In the rows, 128 means zero.
One turn moves every row onto another: examples first, then more rows asked:
J_724: [128 134 104 141 147 137  92 148  89 151 120 119 144 157 113 152  76 129
 119 105 158 138 115 125 117 162 145 115 110]
J_384: [115 143 104 143 123 109 127 126 110  94 110 100 131 127 116 132 135 103
 137 130 125 133 147 130 116  63  88 120 114]
J_600: [174 152 133 114 127 156 132 119 130  98 163 132 150 110 122 124  78 139
 144 139 118 128 101 148 130 121 162 132 156]
J_652: [146 143 129 124 129 151 158 123 126 109 158 135 137 115 112 113  78 138
 137 129 100 132  86 133 127 113 162 148 156]
J_556: [130 147  97 133 134 107 125 127 101 102 118 112 116 118 132 129 132 107
 126 147 124 137 133 129 125  66  80 126 115]
J_993: [137 111 158 112 132 120  88 142 119 180 114 113 143 120 158  97 144 144
 130 117 141 117  92 134 141 125 123 102 126]
J_714: [154 152 122 121 130 157 148 128 144 119 161 131 134 124 118 121  77 126
 136 140 124 132 110 146 136 124 143 161 179]
J_730: [132 132 111 151 142 140 111 152 107 137 141 113 149 129  96 158  70 143
  99 113 174 126 123 117 117 157 137 114 127]
J_861: [169 146 134 119 122 164 131 128 120 113 165 119 148 112 104 106  84 144
 132 131 110 150 105 145 131 121 169 129 158]
J_832: [146 137 130 121 110 149 148 127 111 116  90 119 135  86 104 120 169 151
 132 115 141 126 163 146 129 139 174 123 131]
J_472: [137 116 147 107 121 123  81 122 128 173 133 109 152 127 148  80 134 150
 120 108 146 138 103 121 135 129 137  88 124]
J_917: [142 144 105 133 143  94 108 124 105 103 109 118 114 136 114 152 136 121
  91 141 132 135 121 143 121  60 105 128 127]
J_928: [121 133 117 134 160 104 151 121 124 108 149 110 117 138 116 135 130 142
 118 141 106  94 133 131 126  64 110 138 108]
J_816: [127 128 125 121 148  87 143 105 118 117 121 122  94 152 126 152 128 105
 139 138 116  96 134 148 128  88 111 116 139]
J_344: [131 144 136 123 106 156 147 141 122 124  92 113 130  99  99 114 172 122
 119 120 150 134 150 154 134 140 159 149 154]
J_276: [118 134 112 119 147  93 128 115 110 118 120 131  87 141 133 148 136 108
 124 154 126 104 130 149 128  82 112 118 124]
J_469: [110 126 101 134 145 145 126 137 115 148 127  98 156 146 108 144  73 110
 126 106 165 121 131 123 108 161 145 106 114]
J_940: [160 152 141 115 132 156 135 115 145 114 134 121 143 119 119 123  70 128
 148 130 113 144 100 127 125 111 172 143 168]
J_471: [147 120 149 107 129 120  90 119 141 154 126 115 160 117 162  95 146 159
 123 115 149 119  90 122 139 117 124  96 117]
J_50: [138 107 148 127 133 125  92 135 131 160 120 118 138 112 171  82 142 153
 126 103 128 116  95 118 150 119 137 113 123]
J_605: [141 128 122 146 115 160 134 153 104 116  91 116 128  83 109 111 157 135
 126 101 125 132 149 149 134 137 178 136 133]
J_255: [110 127 133 123 140  92 126 103 127 119 125 118 101 152 132 146 131 117
 133 140 119  95 135 147 129  75 113 118 130]
J_529: [116 107 157 113 122 108  99 127 136 169 122 114 142 124 155  98 138 150
 111 116 148 127  84 111 139 115 127 109 135]
J_324: [131 127 122 127 171  85 152 132 120 115 140 107 124 136 111 145 136 137
 114 137 121  91 129 129 125  79 100 136 112]
J_743: [102 125 104 143 131 141 110 148 100 135 138 108 148 148 102 152  78 123
  96 115 170 142 114 113 113 157 140 115 111]
J_448: [144 138 122 129 142  93 110 129 118  91 104 104 128 141 106 162 141 110
 103 134 132 135 129 140 118  71 107 128 133]
J_371: [120 127 111 136 138 149  99 128 102 148 152 110 146 152 108 142  79 140
 110 119 158 143 135 123 120 165 162 102 119]
J_857: [157 137 131 132 143 154 120 138 123 109 155 136 134 117 132 118  67 137
 137 119 109 126  96 145 140 124 171 149 154]
J_420: [156 163 145 128 133 165 148 131 126 109 153 133 144  95 107 114  92 144
 147 138 106 132  95 131 131 132 146 142 153]
J_637: [115 127 127 134  94 156 153 132 117 122  85 115 127  92 106 114 169 130
 123 117 129 141 147 126 127 129 168 122 137]
J_447: [133 120 163 108 141 121  99 126 141 164 113  98 163 119 150  93 127 149
 123 114 149 131  87 106 139 115 121 121 116]
J_991: [136 131  97 134 162 101 146 135 109 113 137 116 106 131 120 146 138 134
 105 152 116 104 133 127 126  73 102 133 113]
J_943: [129 140 132 135  98 153 142 125 118 139  78 120 125  82 109 111 165 133
 136 109 134 122 146 139 124 150 155 103 135]
J_91: [122 141  82 140 141 153 111 138 127 150 137 112 157 162 114 144  89 120
 104 105 166 132 126 114 119 163 119 127 120]
J_668: [181 143 118 130 138 154 144 144 123 120 152 132 137 118 111 125  77 138
 141 130  97 130  99 142 126 118 166 140 158]
J_426: [119 114  99 154 139 145  87 154  98 143 126 115 144 142 134 139  83 120
 116 100 163 130 125 131 124 162 147 109 113]
J_509: [146 131 133 138 111 149 142 152 103 128  81 113 123  88 113 118 166 144
 142 121 128 141 160 128 139 134 163 133 139]
J_369: [129 133 146 107 133 117 108 124 148 173 114 116 151 138 143  92 155 144
 104 106 150 116  87 126 141 128 115 131 125]
J_331: [123 129  99 134 141 139 104 130 101 135 139 117 153 144 121 150  77 139
 120 111 175 131 142 124 118 169 142 102 103]
J_225: [125 137 115 135 138  98 108 125 114  88 109 102 131 147  99 162 126 119
  97 126 136 127 131 145 115  60 112 131 122]
J_398: [127 146 106 131 141 108 130 129 106  96 114 103 137 135 119 141 129  99
 141 135 122 139 133 123 124  81  80 124 109]
J_429: [136 115 140 126 116 152 155 143 121 132  83  92 134  92  99 117 162 135
 122 113 145 118 162 138 126 133 179 124 146]
J_374: [140 122 154 120 129 119  77 117 143 169 111 124 143 125 153 116 129 160
 114 115 150 126  89 108 135 133 131  97 138]
J_193: [131 132 139 123 110 156 144 128 108 135 111 107 132  93 101 101 169 148
 133 115 128 142 157 136 136 147 180 116 130]

J_324 moves to J_398
J_832 moves to J_471
Now find these:
J_469 moves to J_940
J_50 moves to J_426
J_472 moves to J_371
J_255 moves to J_225
J_917 moves to J_991
J_714 moves to J_344
J_730 moves to J_420
J_724 moves to J_668
J_637 moves to J_529

One turn moves every row onto another: examples first, then more rows asked:
J_185: [145  84 161 155 167 102 157 107 108 157 110  88  79 168  98 162 120 123
 101 101 103]
J_37: [133 145 147 130 155  63 141 131 121 165 131 131  80 151 147 119  75  97
  88 100 147]
J_506: [ 98  96  77 108 141  88 144 144 129 145 104 124  80 160 103 127 138  99
  84 121 157]
J_824: [121  74 155 175 162  85 134 107 113 131  96 105  43 144 129 131 149 132
 120  99 145]
J_72: [166 115 166 145 162  77 148 131 116 167 152 113 106 145 110 153  97  94
  97  89 143]
J_23: [125 105 140 143 170 102 119 143 134 151 117 115  86 138  89 168 134 127
  82 154 183]
J_320: [163 111 139 100 172  82 139  97 136 159 142 115 100 114 129 158 140 134
 120 112 142]
J_688: [139 110  95 122 142  93 120 130  88 120 123  72  49 145 138 111 114 143
 115  84 139]
J_156: [141 109 143 139 170  95 145 125  67 139 128 122  69 139  43 129 124 119
  90 117 164]
J_382: [136 115 101  87 149  84 147 136 130 152 121 120  80 181  95 132 124 175
 100  97 166]
J_231: [137  98 151 136 164  67 140 104  76 125 120 144  76 131  74 111 145 135
  77 118 162]
J_380: [148 122  90 112 158  49 120 107  91 139 125 104  75 137 163 125 119 105
  98 110 142]
J_634: [125 123  87 101 144 103 148 139 128 158 107 115  74 161  96 142 135 129
 108 124 192]
J_314: [ 99  80 129 151 175  75 109 158 127 134 128 126  76 144  87 144 123 103
  61 129 152]
J_964: [143 106 159 162 155  62 121 133 120 149 136 133  68 121 142 120 123 103
 122  90 182]
J_178: [135 102 132 126 188 108 153 133 105 179 117 112  77 175 118 162  87  95
 102 109 109]
J_82: [143 125 134 124 162  84 118 107 101 135 129 119  67 149 167 150 136 153
 100 116 196]
J_129: [139 110 167 126 172  83 127 136 147 138 114 115  72 157  86 154 124 174
  73 127 176]
J_453: [110  93  91  97 143  66 142 136 124 136 123 130  84 180 105 116 130 147
  75  91 132]
J_662: [130 110 152 144 135  95 128 122 125 136 116 123  54 135 173 100 128 142
 103 107 162]
J_740: [132 106 157 131 171  73 149 121  78 129 117 140  74 128  63 113 135 104
  79 113 169]
J_886: [136  70 139 143 168 140 135 118 110 148 101 106  57 159 139 142 138 145
 119 115 121]
J_945: [ 88 105 127 138 155  82 139 131 129 133 125  78  33 127  94 119 111 105
 117  85 115]
J_771: [111  96 111 148 158 127 124 132  91 127 120  79  45 160 126 158 131 117
 103 118 170]
J_623: [154 103 121  89 156 123 157 141 104 137  85  79  53 143 117 133 117 124
 115  80 135]
J_787: [112  93 155 129 179  59 121 149 141 124 123 123  69 161  85 134 108 158
  62 106 141]
J_895: [108  89 136 112 171 110 154 151 104 126 110  99  68 165 106 151 103  84
  67  79 120]
J_591: [123 112  99 143 173  80 111 116 117 163 154 100  59 115 119 149 127 115
 140 118 150]
J_71: [161 114 116  80 178  85 160 124 106 153  90 110  88 134 136 152 123  88
 104 102 135]
J_951: [137 110 164  96 156  83 165 115 150 137 109  98  75 118 107 127 128 132
 102  85 106]
J_266: [142 120 164  87 174  61 151 129 115 131 123 133  90 157 146 141 109 122
  64  80 147]
J_436: [144  99 146 143 171  85 134 105  66 129 129 125  70 142  58 126 137 147
  88 119 161]

J_82 moves to J_266
J_506 moves to J_634
J_787 moves to J_314
Now find these:
J_662 moves to J_37
J_320 moves to J_951
J_380 moves to J_71
J_231 moves to J_740
J_964 moves to J_72

One turn moves every row onto another: examples first, then more rows asked:
J_210: [145 123 109 140  86  88 154 128 126 110 176 193]
J_203: [102 119  93 140  94  85 130 106 125 133 104 129]
J_293: [124 155 117 151 114  95 145  91 123 139 121 140]
J_916: [141 164  95 135  69  81 121 102 142 113 176 132]
J_140: [129 127 116 168  78  88 119 186 141 136 159 163]
J_595: [118 131 119 155 112  67 155 119 122 166 123 150]
J_181: [113 144  88 179  59 133 156 150 127 124 158 177]
J_786: [ 90 101  75 151  83  92 170 143 167 122 144 156]
J_630: [ 91 150  56 165  74  96 132 103 139 126 127 148]
J_573: [105 144  97 140 101  95 141  98 152 135 129 105]
J_317: [116 118 106 170  81  92 117 187 137 139 144 164]
J_852: [107 179  81 167  90 100 148  96 158 132 151 128]
J_689: [153 161 115 142  90  68 135 111 126 144 181 153]
J_244: [ 91  95  74 145  82  92 163 142 166 119 149 149]
J_98: [132 155 127 140 109  86 145  95 139 136 137 121]
J_12: [120 117 111 165  79  88 118 189 145 137 151 153]
J_754: [110 122 111 155  59 113 164 164 165 129 163 122]
J_131: [128 130 100 143  51 122 141 154 149 115 187 132]
J_988: [127 120 122 131 108  65 140 120 127 159 135 127]
J_522: [ 98 155  95 163 106  96 154  99 149 142 118 125]
J_492: [114 127  96 176  75  95 118 188 145 138 153 163]
J_464: [132 171  96 149  97 104 128  85 123 124 151 146]
J_930: [115 172  65 162  72  79 140 118 156 143 185 143]
J_279: [134 145 128 176  70 115 170 154 126 131 160 176]
J_643: [ 86 139  74 166  92  74 157 126 162 162 135 127]
J_248: [ 96 112  83 164  66 135 148 153 126 130 134 155]
J_60: [126 123 109 166  80  94 111 184 131 135 153 169]
J_487: [ 89 121  65 143  91  81 134 121 149 155 136 118]
J_498: [144 161 101 151  96  78 132 105 106 145 163 176]
J_629: [142 116 119 132  65 123 132 149 115 117 169 148]
J_710: [116 133  68 154  68  95 156 135 160 107 186 178]
J_720: [121 125 139 165  74 105 178 164 147 138 147 144]
J_137: [119  99 114 141  75 126 140 150 111 128 133 148]
J_828: [124 127  99 165  74  96 107 184 137 132 163 166]
J_716: [109 163  73 147  90 108 128  92 146 124 149 122]
J_960: [141 135 120 125  90  78 121 100 115 122 139 136]
J_939: [117 120  97 165  73  93 112 187 146 135 158 154]
J_614: [116 126  64 149  68 100 148 133 154 104 185 177]
J_936: [111 159  50 154  75  92 122 109 135 140 173 152]
J_157: [120  93 120 140 101  81 170 139 137 126 136 171]
J_258: [122  92 122 135  99  79 168 141 143 126 141 163]
J_418: [124 133 103 174  73  92 118 187 144 135 164 168]
J_578: [107 145 117 160  90  64 166 120 163 142 121 120]
J_572: [134 164 132 166  95  68 160 107 131 135 131 161]
J_262: [137 181 110 153  95  93 143  91 142 128 162 136]
J_166: [147 126 115 141  85  84 157 131 134 110 180 188]
J_878: [105 157  82 151  68  76 143 115 176 125 157 111]
J_856: [126 181  85 174  76  89 141  99 127 122 150 174]

J_614 moves to J_210
J_852 moves to J_262
J_317 moves to J_492
Now find these:
J_643 moves to J_930
J_630 moves to J_856
J_131 moves to J_629

One turn moves every row onto another: examples first, then more rows asked:
J_619: [134 173  95 119 145 169 110 164 120 128 160  86 106 169 102 163 110 152
 122 135 169  62  90 126  93 105 126 186 151 131 106 116 131 142 129 208
 132 110 138  96 117 123  96]
J_34: [111 173  94 134 138 176 115 138 125 116 152  92  82 199 105 176 104 142
 140 135 167  45  98 106 110 126 129 164 173 138 123 115 103  76 118 190
  96  98 124 133 125 129 103]
J_77: [134 177 113 133 114 175 104 137 124  93 135  81  92 154 163 132 151 153
 127 123 168  61 162 129 116 112 113 212 137  86 106 142  94  97  75 191
 112  99 153  93 159 154  97]
J_521: [102  96  84 116 126 147 115 112 138 109 154  97 161 144 167 148 108 130
 115  97 116  72 103 118 127 103 175 169 140 102 101  96 120  60 125 150
 150 112 135  92 143  94 102]
J_69: [133 133 113 122  79 154  72 126 102 114 189 109 118 193 143 146  75 115
 108  87 148  44 109  97  97  88 132 152 160 104 154 126 122  89  76 141
 101 115 105 104 131 128 118]
J_291: [141 146 124 101 136 148 103 141 139  94 134 113 120 133 134 152  90 148
 110 114 106  41 113 136  99  82 105 184 125 121  87 122 142 121  67 172
 103 161 112 120 152 127  82]
J_57: [117 167  87 121 163 149 119 150 127 103 129  79 133 190  96 159  94 174
 115 134 170  84 114 139  92 133 132 182 164 113 112 105 127 116  99 200
 106  98 132 107 134 138 103]
J_252: [113 127 114 116  91 144 113 118 124  94 152  86  80  84 169 125 111 157
 147 145 124  84 113  76 118 131 168 185 121 128  97 136 126  82 104 164
 118  88 125 112 128 125  94]
J_796: [123 149  71 110  93 146  95  61 133  78 163 100 127 151 132 160 134 134
 109 107 108  86 135  93  98  90 159 163 146  97 120 117 131  91 109 130
  97 123 149  99 173 100  95]
J_677: [ 96 149 114 138 111 142 136  86 142  80 179 100 120 104 129 150 124 144
 114 130 101  41 125  81 117  76 151 172 151 110 110 120 138  81 120 145
 137 126 120 106 171 125 113]
J_750: [101 109 130 145 104 160 113 136 157 118 165  75 116 173 131 144  89 138
 129  72 147  14 121 105 111  81 145 156 161 102 142 127 103  80  68 148
 100 105 108 103 141 123 128]
J_588: [129 155 118  98 116 142 119 135 108  92 145  85 123 135 140 166 112 145
  88  91 113  71  97 168  95  92 154 170 132  97  92 117 118 108  60 186
  86 147 136  88 138 103 106]
J_36: [126 130 110 109  85 171 108  91 133  79 150 100 112 100 176 152  95 147
 128 110 166 112 157  95  79 117 153 202 156 117 113 132 140 118 101 162
  81  93 155  93 180 137  97]
J_294: [115 163 101 147 143 154 126 132 113 114 178  91  95 185  95 173  86 121
 126 115 179  74 121 135 102 108 123 167 188 134 140 131 118 118 129 185
  81  85 135 107 140 125 103]
J_16: [147 120 116 170 103 161 120 119 123 109 180  92 101  97 200 135 103 130
 129  85 152  85 119  74 105 132 154 202 160 121 105 120 149 119 126 168
 125 122 127 112 140 150 108]
J_915: [141 109 103 106 126 155 116  95 128  90 175 140 153 151 159 145 116 131
 113  78 147  61 129 110 107 104 149 201 159 114 109 106 155 102 128 127
 156 139 130 115 158 130 113]
J_675: [117 114  66 145  98 130  83 113 136 106 128  90 115 127 190 133  82 145
 145 101 161 101 142  90 116 135 161 197 152  97  82 107 113  65 101 159
  92 108 152 110 139 121 107]
J_105: [122 146 120 134 111 164 134 160 129 102 183  92 110 130 172 166  83 167
  93  99 203  93 136 111 124 153 114 155 163 112 149 142 117  65  99 183
 107 136 125 111 138 125 109]
J_795: [150 108  93 134 122 159  85 131 113 162 139 103  68 150 148 139  88 171
 142 106 175  67 138 119 142 125 134 157 140 128 145 156 128  83 103 186
 106 133 153 108 151 115  98]
J_35: [145 172 104 157  99 133 112 166 115  88 139  80 109 135 145 126  98 129
 105 129 150  73 123 121 116 117 155 180  91 113 151 135 123 110 116 197
  96  99 134  99 158 150  57]

J_35 moves to J_795
J_619 moves to J_34
J_521 moves to J_796
Now find these:
J_675 moves to J_36
J_291 moves to J_750

